0: [ 75  97 103 138 164 169 255 117 105 186 122 140]
1: [152 127 177 165 121 107  74 133 169  81 102 152]
2: [106 109 119 127 162 150 216 147  84 225 116 150]
3: [136  87 105  42  72 125 119  49  90  23 154  88]
4: [134  94 120  91  91 122  67  71 111  83 153 115]
5: [126 110 118  98  81 121  99  90 111  72 150  89]
6: [139 148 188 189 145 109 106 186 178 157  74 166]
7: [ 97  93 137 135 147 155 207 120 123 155  97 147]
8: [ 85 121 124 156 152 135 146 177 141 176 104 114]
9: [209 156 154 130  79  80   7 110 152  47 145 138]
10: [135 176 132 146 101  91  60 155 138 159 124 143]
11: [ 65 109 155 194 170 144 183 173 171 178  74 153]
12: [155 136 173 175 116 100  80 145 165  86 119 131]
13: [151 134 228 240 154 103  77 172 231  86  61 189]
14: [151 106 131 117  99 140 127  60 127  38 163 131]
15: [126 123 141 146 110 118  84 119 146 110 126 132]
16: [153 157 130 123  96  84  14 119 145  80 148 101]
17: [135 119 121 131 100 136  97  96 133  61 153 114]
18: [160 177 133 157 135 103  80 195 142 162 127 118]
19: [113 101 104 102 126 157 186  86 103 119 154 134]
20: [176 105 165 141  81 120  61  68 157  20 141 154]
21: [109  97 127 115 115 157 163  98 118 121 124 126]
22: [137 146 145 123 150 117 143 156 143 166 109 139]
23: [108 163 115 116 175 133 185 184 105 247 108 140]
24: [110 146 114 112 153 135 134 149 131 146 130 112]
25: [111 104 171 164 141 132 116 121 156 110 113 147]
26: [169 155 106 141 136 130 171 153  99 163 130 135]
27: [167 165 160 112 141  65  25 156 142 113 148 122]
28: [133 103 129 113 116 116 111  93 107 135 137 133]
29: [166 152 120 150 139 143 164 154 108 155 124 141]
30: [107 141 120 132 161 132 177 178 115 219 119 140]
31: [124 121 156 172 126 139 159 134 147 128 106 152]
32: [ 91 105 136 161 145 163 202 119 143 121 109 139]
33: [100  89  96 100 119 179 217  60  97 110 151 124]
34: [135 138 172 173 149  97  69 172 169 118  95 147]
35: [113 104 100  97 125 161 182  88 100 123 138 124]
36: [161 163 151 168 111 102  51 164 165  80 133 112]
37: [157 134 173 168 155 104 117 143 165 127 114 168]
38: [160 162 149 161 126  97  44 151 165  63 135 112]
39: [157 123 227 234 124  94  35 159 210  49  77 177]
40: [105 100 124 123 127 158 173 101 119 127 120 132]
41: [103 154 100 129 147 119 132 175 112 201 121 118]
42: [ 42 109  98 151 124 167 220 117 109 176 134 130]
43: [122 138 111 115 165 152 201 147 117 149 134 137]
44: [130  96 182 180 137 135 120 126 153 126 103 179]
45: [123 108 131 130 140 120 156 115 102 168 122 148]
46: [120 162 108 123 152 148 186 166 123 193 118 124]
47: [ 86 123  99 108 146 136 165 131  97 158 137 107]
48: [199 114 228 207  81  61   0 113 194  30 106 179]
49: [109 154 131 137 188 127 181 187 134 189 119 125]
50: [114 124 105  97 142 137 151 123 112 155 131 128]
51: [143 135 217 226 156 111  94 179 213  92  66 169]
52: [115 114 109 110 135 145 148 125  96 142 140 114]
53: [165 174 156 162 132  94  65 199 158 151 111 127]
54: [143 124 159 160 113 107  71 123 173  71 120 144]
55: [129 182 105 125 154 110 171 208 106 255 114 117]
56: [118 108 140 123 143 143 174 112 142 133 107 147]
57: [142  91 122 105  96 141 123  60 126  58 157 129]
58: [102 137 101 135 163 138 171 177  88 210 139 117]
59: [128 179 108 129 164 133 199 205 112 255 104 129]
60: [120 121 144 128 141 124 130 121 129 133 129 140]
61: [118 136 138 143 169 109 124 200 148 169 115 133]
62: [125 108 157 152 117 143 141 104 159  80 117 153]
63: [139 123  71  50  85 139 122  65  85 106 176 100]
64: [200 170 149 141  79  88   2 122 154  27 155 103]
65: [157 156 125 112  96  93  15 123 144  61 155  95]
66: [135 104 133 126 114 109  98  98 135 129 133 149]
67: [ 78 140  55  73 191 172 255 160  62 255 125 116]
68: [101 105 150 150 155 150 198 139 129 169  97 154]
69: [124  93 108  91 129 160 194  77 112 102 146 141]
70: [131 175 151 170 155 109  89 202 161 173  98 123]
71: [143  98 159 136 101 119  72  90 142  88 124 143]
72: [104 140 114 124 137 126 116 155 117 168 122 101]
73: [ 98 117 133 158 143 135 148 140 146 138 115 137]
74: [169 147 162 141  97  93  52 148 137 134 117 141]
75: [ 96 100 140 161 145 136 163 123 137 133 119 148]
76: [148 120  79  65  85 136 105  74  66 105 172  95]
77: [107 137 180 188 194 133 199 198 171 202  71 177]
78: [138  81 106  48  79 127 124  54  88  29 149  91]
79: [130 142 130 121 132 119 101 140 135 110 141 109]
80: [137 128 156 150  98 109  63 136 152 103 122 135]
81: [139 119 135 129 125 131 130 129 124 150 123 143]
82: [134 139 171 168 159 106  80 170 175 115  99 149]
83: [118 117  95  97 126 133 150 116  85 155 160 118]
84: [101 137  42  77 130 178 220 128  59 180 159  75]
85: [149 177  97 103 131 124 119 157 104 154 146  98]
86: [147 137 156 137 129 119  80 136 152  85 137 123]
87: [135 121 145 132 116 141 137  99 144  84 114 144]
88: [130 106 113 105 124 141 142 103 103 151 133 130]
89: [ 91 111  92  81 169 174 248 111  97 186 126 134]
90: [130 113 132 124 127 140 168 112 130 123 122 144]
91: [160 174 175 182 133  88  36 195 179 122  98 134]
92: [144 125 151 147  96 109  43 112 159  52 135 115]
93: [120 116 120 102 147 135 143 115 119 140 128 109]
94: [157 141 145 135 105  97  33 124 151  65 120 122]
95: [149 114 150 143 116 132 119 107 150  81 119 145]
96: [ 86 102 121  87 163 145 200 106 129 153 111 148]
97: [148 126 122 105  93 123  74  99 116 108 149 117]
98: [135 142 109 109 136 137 179 153 105 190 123 124]
99: [111 107 107 105 117 135 123  91 112 118 145 120]
100: [183  93 135 102  48 119  33  29 130   0 169 118]
101: [ 79 166 143 182 222 139 238 247 147 255  70 154]
102: [123 155 104 137 129 102 101 173 118 165 140  93]
103: [161 157 150 152 100  84  27 164 152 122 123 135]
104: [111 114 104 107 141 157 217 114 104 164 137 134]
105: [147 162 141 162 151 108 138 201 135 196 109 135]
106: [141 118 152 145 114 136 125 100 153  84 116 151]
107: [143 120 119  95 104 120  87 102 106 132 138 126]
108: [ 98 135  32  34 108 164 166  94  53 149 182  58]
109: [140 103 130 121  98 132 101  94 124 104 134 131]
110: [117 106 102  94 132 127 164 103 101 159 133 133]
111: [173 116 200 182  61  69   0  92 192   0 113 148]
112: [139 123 140 150 113 142 127 112 142  61 131 122]
113: [ 97  75  91  96 144 166 231  78  85 153 139 129]
114: [194 106 142 105  37 100   0  46 131   0 168 107]
115: [111 118 106 100 125 151 156  99 110 136 136 127]
116: [129 153 148 158 150 111 116 182 147 152 108 134]
117: [ 83 102  59  50 126 151 111  40  81  87 196  90]
118: [112 114 118  99  82 162 122  71 156  23 122  85]
119: [150 146 168 166 126  88  42 160 187  88 113 143]
120: [140 104 137 129 110 146 132 105 141  78 118 139]
121: [147 127 144 145 101 103  62 122 143  98 123 132]
122: [163 140 212 201 123  90  21 140 222  21  96 157]
123: [111 122 104 121 125 142 131 110 119 105 141 111]
124: [133 153  85  92 140 116 153 160  79 221 144 119]
125: [118 113 109 115 129 145 132 125 103 129 143 114]
126: [134 117 155 153  97 107  49 105 168  24 133 117]
127: [141 112 166 163 128 130 141 123 158  97 115 153]
128: [178  99 150 102  48 118  28  18 142   0 166 124]
129: [124 104 112 111 108 132 108  92 104  98 170 119]
130: [118 166 113 114 177 136 185 195 102 243 105 138]
131: [157 159 162 172 114  94  44 168 167  94 110 116]
132: [ 67 121 123 128 185 159 239 162 140 170  96 119]
133: [147 102 112 108  78 145 112  60 118  57 158 114]
134: [129 118  85  90  79 141 122  75  92  80 173  99]
135: [200 171 173 134 100  62   0 152 160 110 115 152]
136: [122 144  64  69 108 132 118 112  83 144 170  87]

[136 129 150 168 133 133 156 155 143 126 114 140] -> 31 73 127
[161 158 180 181 129  92  37 195 179 116 103 134] -> 91 131 119
[137 149 110 106 143 133 167 153  98 184 140 124] -> 98 46 26
[130 137 114 115 143 112 111 152 111 181 122 121] -> 72 41 102
[ 69 138  50  71 182 189 255 157  53 255 130 123] -> 67 89 84
[147 155 165 177 106  91  34 167 162  91 112 119] -> 131 36 119
[112 105 137 135 154 147 180 137 122 174 112 152] -> 68 7 45
[104 108 160 167 158 106 112 119 161  92 118 144] -> 25 127 62
[147 107 148 133 103 110  92 102 140  87 120 145] -> 71 95 109
[147 166 135 140 137  98  59 178 136 143 135 118] -> 18 53 10
[105 146 123 136 145 129 141 153 144 153 121 118] -> 24 72 73
[ 80  97  62  39 129 149 112  43  81  89 195  82] -> 117 63 76
[ 85 135  47  66 151 170 218 131  71 191 154  87] -> 84 89 67
[197 114 233 204  92  67   0 126 185  47 100 181] -> 48 122 111
[ 83 130  84  74 178 162 242 114 107 190 125 131] -> 89 104 0
[ 89 137 139 163 148 135 137 178 147 163  95 110] -> 8 116 73
[137 174 137 162 154 118 157 205 138 204 104 133] -> 105 49 61
[ 81 101  76  81 166 197 255 100  78 186 139 128] -> 89 113 0
[122 114 115 109 106 136 132  98 114 112 138 129] -> 99 123 28
[ 76 127 100 131 200 162 223 174 124 210 111 125] -> 132 2 30
[143 155 103 113 146 112 114 152 111 147 145 119] -> 85 24 102
[125 113 122  91  92 126  90  93 117  78 147  94] -> 5 4 97
[105 129 127 132 170 150 185 150 128 151 125 131] -> 43 68 73
[165 142 161 146 105  91  54 154 146 122 118 137] -> 74 103 80
[147 124 117  96 108 123  87 101 115 129 137 132] -> 107 97 28
[130 157 136 137 145 112  91 177 143 163 116 124] -> 116 18 61
[113 105 144 131 157 148 173 119 142 131 110 154] -> 56 75 90
[126 167 114 147 116  98  89 174 128 161 137 104] -> 102 18 10
[139 152 140 118 145 113 141 158 138 170 110 135] -> 22 116 81
[136 153  54  50  96 128  96 110  68 130 181  65] -> 136 76 63
[112 140 162 172 189 130 214 192 163 196  78 169] -> 77 11 49
[138 120 133 101 109 113  81 112 106 141 136 119] -> 107 28 97
[104 120 148 151 185 131 179 163 158 169  94 154] -> 68 11 49
[161 155 163 117 133  60  16 147 134 109 150 112] -> 27 16 103
[102  90 134  94  98 112  59  75 135  46 144 111] -> 4 5 17
[211 152 165 133  84  82   5 105 157  42 140 135] -> 9 64 94
[ 99 154 110 127 150 124 143 184 109 213 104 116] -> 41 30 58
[ 78 138  53  71 177 188 255 152  50 255 131 117] -> 67 89 84
[ 71  94  52  55 132 161 137  54  81 110 197  93] -> 117 63 108
[116 132 141 138 142 137 165 157 126 175 104 140] -> 22 68 8
[ 90 102  82  97 169 188 255 109  80 178 137 135] -> 89 0 113
[ 89 124 136 133 163 140 159 135 138 136 109 130] -> 73 75 56
[ 85 104 139 157 148 128 165 127 131 143 120 141] -> 75 73 56
[205 204 171 160  79  29   0 194 171 109 121 126] -> 135 103 91
[139 124 158 150 106 112  58 108 166  72 118 139] -> 54 92 121
[ 94  88  92  85 123 179 229  72  95 120 150 122] -> 33 113 19
[ 91  86  64  86 112 174 200  54  79 107 169  88] -> 33 35 19
[102  79  79  88  95 174 196  55  82  94 155 104] -> 33 35 19
[197 124 142 125  42  88   0  63 145   0 159 126] -> 114 100 128
[150 176 137 159 158 110 136 207 141 193 106 133] -> 105 70 61
[121 136 110 113 161 152 190 141 116 152 129 129] -> 43 104 50
[ 98  98 138 146 144 147 170 119 139 131 115 144] -> 75 56 73
[128 131 143 143 149 130 147 161 126 176 104 147] -> 22 81 116
[ 83 107 124  96 163 161 210 111 124 167 109 149] -> 96 7 104
[107 157  95 126 152 128 134 181 112 207 125 113] -> 41 58 72
[121 138  67  59 108 134 125 111  72 146 172  88] -> 136 83 63
[169 138 123 128  94 124  94 104 129  65 156 122] -> 17 97 109
[135 127 144 154 156  99 116 147 136 137 145 140] -> 60 116 81
[205 166 148 138  78  95   0 115 154  27 154 109] -> 64 9 65
[ 94 127  88 105 135 159 187 121 103 152 139  99] -> 47 104 52
[111 105  65  69 157 170 233  89  81 135 162 119] -> 113 33 89
[104 101 142 149 140 148 143 117 128 125 116 146] -> 75 73 60
[137  96 117 117  98 145 136  71 117  86 155 130] -> 57 133 129
[159 144 148 137 134 112 107 134 146 100 130 139] -> 86 79 95
[ 89  89 102 126 170 191 255 105 103 156 131 145] -> 0 89 113
[132 150 189 190 147 103 108 187 184 164  67 170] -> 6 82 34
[135 155 123 130 134 123 108 151 130 134 128 117] -> 79 24 72
[109 123 146 152 161 140 180 164 136 196  96 157] -> 68 30 49
[125 112 131 118 136 124 154 124 103 174 122 146] -> 45 81 50
[130  99 117  95  91 117  67  72 107  88 154 111] -> 4 5 97
[103  93 145 145 155 133 158 117 136 122 115 146] -> 75 56 73
[138 125 165 171 135 130 137 139 167 109 104 154] -> 127 31 25
[139 157  92  88 139 117 158 156  78 221 136 120] -> 124 98 58
[169 169 160 142 108  80  28 159 154 128 117 137] -> 103 74 135
[132 140 181 188 136 108 111 168 179 137  83 157] -> 6 82 34
[111 146 117 107 150 133 152 142 128 150 124 112] -> 24 50 93
[ 66 133 130 140 162 146 183 180 127 223  92 131] -> 30 23 8
[157 156 122 106 113 115  91 140 120 120 134 121] -> 79 107 97
[ 84 140  42  87 148 179 245 136  53 207 158  78] -> 84 67 89
[149 148 164 167 137 118 123 158 157 124 106 151] -> 37 116 82
[144 133 144 133 111 118  98 131 149 116 121 136] -> 15 80 86
[ 80  91 115 134 160 168 250 110 104 170 113 149] -> 0 7 89
[100  80  78  79  99 172 200  52  85  90 157 106] -> 33 69 35
